One vector is turned by the same rotation once a tick. Each row is the vector after some number of ticks, and that number follows the row.
The counts run from 0 to 838.
[114 138 149 161 136 141  81 140 115  59 127 123 113 156 139 132 184 142
  95 126 128 149 111 127 165  88  82 130 165  94 115 150 146 148  64 130
 105 146 148 114 126 104  89 127 102 138 180 119  94 121 135 164 124  95
 108 115 117 112 139 129 134  51 126 147 127 156 113 170]  421
[131 133 117 112 112 138 113 121 108 169  75 154 120 145 180 148 104 144
 135 135 116 197 122  50  93 191 118 120 123 100 110  93 101 110 139  96
 123 135  90 114 160 180  97 124 139  98 154 106 118 109 147 132 113 143
 163  78 131 124 118 150 102 130 151 124 107 143 147 156]  652
[ 93 141 120  96 127 118 159 101  90 162  79 150 132 176  88 123 116 107
 137 168 156 147 129  92  97 171 136 115  88 155  98 103 102 130 144 118
 128 129 138  97 107 144 109 151 173  79 121 105 165  99 186 122 126 140
 109 140 144 171 154 167  95 150 147 121 135 175 121 123]  553
[123 153 127 138 140 141 122 114 124  87 121 140 127 143 112 116 183 160
 112 128  80 155  83  97 162  97  93 158 204 148 101 127 105 113  88 142
 132 108 127 104 154 156 104 134 145 118 158 158 155 155 133 124 127 132
  97 116  89  87 132 144 159 136 104 136 112 182 136 160]  584
[124 172 151 108 137 124 131 143  82  69 112 168 160 145 141 129 190 122
 126 160 139 102  96 156 140 101 168 117 128 113 142 148 143 145  71 131
  90 143 140 130  78 117  70 150 143 128 157 112 168 138 135 127 121 141
  49 145 122 117 176 162 182 137 136 128 131 170 106 146]  474
[170 142 173 142 106 103  92 184 184  95 169 136 126 121 141 145 140 113
 132 142 143 110 160 165 162 133 176 110 140 107 184 140 139 130 121 168
 125 163  96 164 113 130 150 137 135 126 161 118 128 111  73 148 114 148
  79 137 138 116 143 152 147 107 121 115 133  81  88 121]  85
[120 146 118 158 135 140  91 102 136 100 127 154 151 187 196 158 127 122
 128 137 144 153 142 126 152 124  74 114 150  93 118 138 120 160  82  88
 104 143 108 100 115 112  63 144 103 128 163 113  94  87 137 149  83 127
  94 124 166 127 169 130 119  97 139 119 132 152 130 151]  422
[131 135 153 153 161 122  65 155 166 118 173 117 116 160 171 179 109 159
 102 148 130 157 182  97 143 127  86 145 140  82 147 131 138 162 144 118
 133 149 119 108 129 127 133 138 101 175 164 108 107 114  86 118 102 123
 111  82 182  84 142  96 132 105 139 169 143 102 165 135]  315
[157 139 145 168 144 112  75 161 139  84 176 120 109 111 132 168 176 111
 118 136 140 114 121 162 163 110 114 130 133 101 136 135 166 153  84 138
  97 156 146 150 103 127 167 132 139 157 144 101 107  96  72 104 110  95
 106 137 156 136 120 123 168  81 133 160 127 162 123 165]  524
[103 118 153 127  85 118 120 130 140 131 109 121 172 112 158  83  94 148
  95 119 152 178 120 136 101 184 151  78 122  56 127 105 191 110 127  84
 135 128 122 126  77 136 105 112 145 116 155  85 141 104 139 137 120  82
 155 116 130 128 108 126 129 111 155 105 142 130 118 150]  658
[157 134 135 143 126 108  63 138 174 137 142 140 126 134 200 175 123 125
 150 123 120 154 171 107 133 166 114 125 134  86 139 124 119 165 157 124
 123 163  93 129 130 178 148 145 132 170 152 113  95  95  74 131 106 132
 118 114 184  98 126 136 114 104 111 137 137 104 151 153]  529
[ 85  99 187 158  90 111  94 146 154 100 124  84 153 156 116 110  69 141
  90 137 170 155 164 120 125 169 122  98 118 100 134 108 135 135 127 111
 153 156 132 108  82  97  89 122 139 115 139 119 119  91 165 149 155  99
 112 102 132 132 143 130 108  82 132 127 154 133  97 118]  5
[130 134 144 129  88 100 115 143 168 157 142 148 109 115 115 128 112 148
 151 112 117 139 122 120 135 185 148 130 149 170 130 100 111 100 156 184
 169 159  97  96 166 165 178 129 184  87 134 168 169 100 116 127 119 133
 145 129 129 117 125 160 102 144 148 125 122 153 106 112]  72
[143 121 213 108  94  83  84 170 112 120  95 124 101 117 155 152 153 160
 132 146 133 173 138  93 110 158 130 135 120 109 146 133 123 144 126 129
  98 157 118 151 100 145 122 153 166 125 170  80 102 119 112 124 140 148
 106 108 124 126 121 174 135  89 129 148 116 149  91 153]  535
[ 96 150  97 153 170 111 159  97 114 134 152 130 196 151 142 116  69  98
 122 142 150 134 134 170 117 165 132  96 106 116 129  95 162 131 119 112
 136 128 126 100 103 116 107 133 112 100 100 119 157  90 162 116 120  90
  96 160 166 151 152 130 159 145 155  94 153 150 168  83]  63
[105 149 133 142 119 109 147 137  93 119 139 105 116 106  84 123 126 158
 101 140  99 168  92 109 152 160 133 145 151 171  89  84 176  90 135 134
 155 156 158  70 150 146 165 132 161 100 108 113 177 119 149  84 110  86
 155 117 114 118 128 129 166 162 169 138 103 188 137 136]  61
[156 126 140 113 155 145 115 144  94 130 128 116 101 106 139 163 198 152
 115 131  81 130  91  48 145 129 105 153 154 135 107 112 100 139 129 157
  88 137 120 132 166 150 154 118 141 141 138  95 112 143 113  81 143 119
 109 116 108 126  96 142 155 122 122 163 122 187 172 179]  752
[111 132 191 163  83 142  89 133 125  70 107 128 155 138 170 114 141 144
  94 139 113 154 129 100 153 117  91  91 158  88 130 130 118 140  60 118
  84 155 114 106 100 107  77 119 122 119 163 114 104 117 143 155 140 104
 102 120  92 123 125 142 150  59 116 113 118 163 111 182]  207
[137 130 146  94 141  73 108 150 110 115 159 105  81 124  38 139 160 142
 111 161 154 109 127 155 155 142 126 159 104 151 102 121 157 128 146 171
 169 129 167 144  95 153 193 151 177 112 145 110 136  81 116 131 124 110
 122 144 149 143 126 133 137  99 131 175 130 184  91 135]  237
[137 101 168 122  93 126 116 150 135 169 119 103 113  61  89 134 146 129
 126 110 118 125  89  73 104 170 176 124 113 151 108 102 120 139 178 144
 118 162 143 123 145 158 193 108 195 123 142 101 146 105 141  96 136  79
 178 121 103 155 100 139 106 137 171 144 145 147 131 154]  229
[ 73 125  96 134 132 121 124  82 144 147 126 120 176 166 140  75  66 152
 111 111 139 166 118 109 124 175  78 129 151 120  61  88 127 114 153 100
 177  97 131  90 122 158  89 113 144 102 120 153 167 108 170 141 124  86
 142 124 145 111 121 130 100 125 120 117 157 147 160 120]  663
[150 123 117 144  99 155  91 124 161 140 114 179 140 143 191 125 150 134
 136 100 152 127  96 137 123 125 162  70 135  51 125 142 117 146 110 140
 102 160 109 153 113 147 100  92 136 138 198 112 119  88 115 176  94 120
 129 136 136 114 107 135 111  93 153 104 157  93 116 155]  32
[102 123 117 132 140 135 148  87 115 145  90 124 165 181 179 108 104 151
  99 120 149 178 118  76 105 145  90  87 120  65 113 109 116 125 128 110
 102 126 100 126 130 126  74 117 103 128 169 110 100 127 171 166 144 118
 124 114 134 118 114 123 114  89 143  81 139 125 158 130]  651
[137 169 131 123 179 166 183 123 107 116 136 107 152 146 101 139 143 106
 109 175 120 136 126  80 138 117 130 135 159 163 119  83 141 109 144 113
 119 134 138  79 153 126 129 133 113 121 105  89 178 164 147  90 147  98
 134 115  98 136 149 108 135 200 150 166 126 142 163 156]  492
[154 145 162  85 126 117 125 148  99 134  76 138 161  91 157 150 165 133
 126 169 126 134 114  88  97 168 161 107 118  99 125 112 104 142 122  89
  73 131 113 138  89 160  97 133 169 130 141  81 143 144 120  83 151 140
  97 112 120 150 124 194 149 146 108 111 143 154 121 158]  756
[112 150 185 133  98 104 167 136 112 109 104 110 161 125  87  93 110 112
 110 155 148 131 140 142 110 157 162  91  94 137 158 108 140 127 113 149
 112 156 119 104  86  90 110 135 142  92 119  94 157 119 171 112 160 125
  96 161  87 177 173 155 127 141 157 108 132 149  98 117]  390
[115 145 137 106 126 120 128 118 116 114  88 153 156  99  90 102 145 101
 128 146 174 116 105 175 125 144 167 102 115 127  90 112 150 126  94 104
 129 143 163 136  66 147 108 115 189  89 123 105 157  79 146 129 120  97
 140 157 125 162 137 155 125 133 149 104 141 171  58 156]  344
[103 103 118 196 145 134  88 124 161 110 177 110 130 144 129 122 117 119
 118 101 152 101 128 145 160 126 111 124 128 131  91 117 143 154 129 143
 158 163 156 113 104 115 155 117 119 150 124 152 133  57 130 132  95  61
 151 139 164 131 126  81 143 104 175 154 165 148 167 133]  838
[107 133 117  93 156 117 109 117 114 103 126 129 106 150  56 127 171 119
 143 158 164  96 134 156 163  94 112 148 126 147  90 146 117 141 130 151
 143 126 186 140  85 147 129 131 167 112 143 144 146  93 147 138 118 117
 101 152 135 143 129 155 119 102 111 162 148 183  79 155]  23
[143 118 120 146 107 168 141 104 175 161 119 130 151 133 143 113  84  91
 162 105 143 128 149 100 138 156 150  89 134 109 132  92 134 136 157 128
 146 173  95 126 179 162 145  90 154 123 128 117 138  99 134 145 135 114
 166 123 145 173 120 106  49 139 164 121 136  86 145 133]  724
[132 154 178  96  96 134 123 139 129 123  79 109 165 127 104 130 104 107
 109 180 153 173 178 101 126 162 163 120 127 144 153 104 119 119 127  84
 129 147 124  91 105 129  71 159 177 104 131  93 175 137 158 110 154 128
 118  83 115 134 182 161 107 172 137 130 110 114  80 157]  710
[ 90 147 187 111  78 126 122 118 144 147 101  96 149 126  85  90 116 157
  88 151 149 174 120 115 131 172 164 125 152 150 115  95 126  84 112 104
 170 137 125  94  85 142  85 134 157 102 139 146 195 130 165 134 147  96
 139  97  95  96 165 169 119 155 131 129 146 151  89 137]  168
[139 132 216 111  91 130 139 157 144 122  94  99 156 138 137 111 132 129
  84 144 146 146 160  65 115 137 130  85 124  64 158 106 129 108 131 141
  84 145  84 147 130 112 108 141 134 139 184  64 108 153 161 160 180 143
 101 111  94 140 114 135 102  87 116 118 142  76 103 140]  104
[123 127 165 144 144 129  93 136 178  67 158 100 131 105  75 119 143 116
 109 131 130 109 136 171 192 122 121 148 171 144 106 128 164 133  88 126
 151 143 184 111  84 142 151 125 175 105 118 156 159 103 129 136 123  74
 128 133 137 136 128 130 136 117 119 153 148 166  82 159]  512
[134 158 132 139 184 102 126 142 118  71 167 122 158 176 150 135 151 160
  86 145 106 119 111 136 135 126 114 130 160  74 133 105 162 130 100 172
 118 105 120 142 128 128 139 149  92 151 156 121 130 167 105 129 128 103
  64 149 129 102 101 106 184  88  93 119 149 121 191 127]  368
[ 82 138  92 170 126  94 119 100 123 129 150 154 163 155 141  95  85 120
 125 116 158 149 112 175 135 171 131 103  96 108 107 101 155 129 102 125
 150 149 131 105 104 124 119 107 131  88 115 135 154  54 158 143 100 104
 124 164 162 145 133 127 154 113 163  90 148 176 140 108]  670
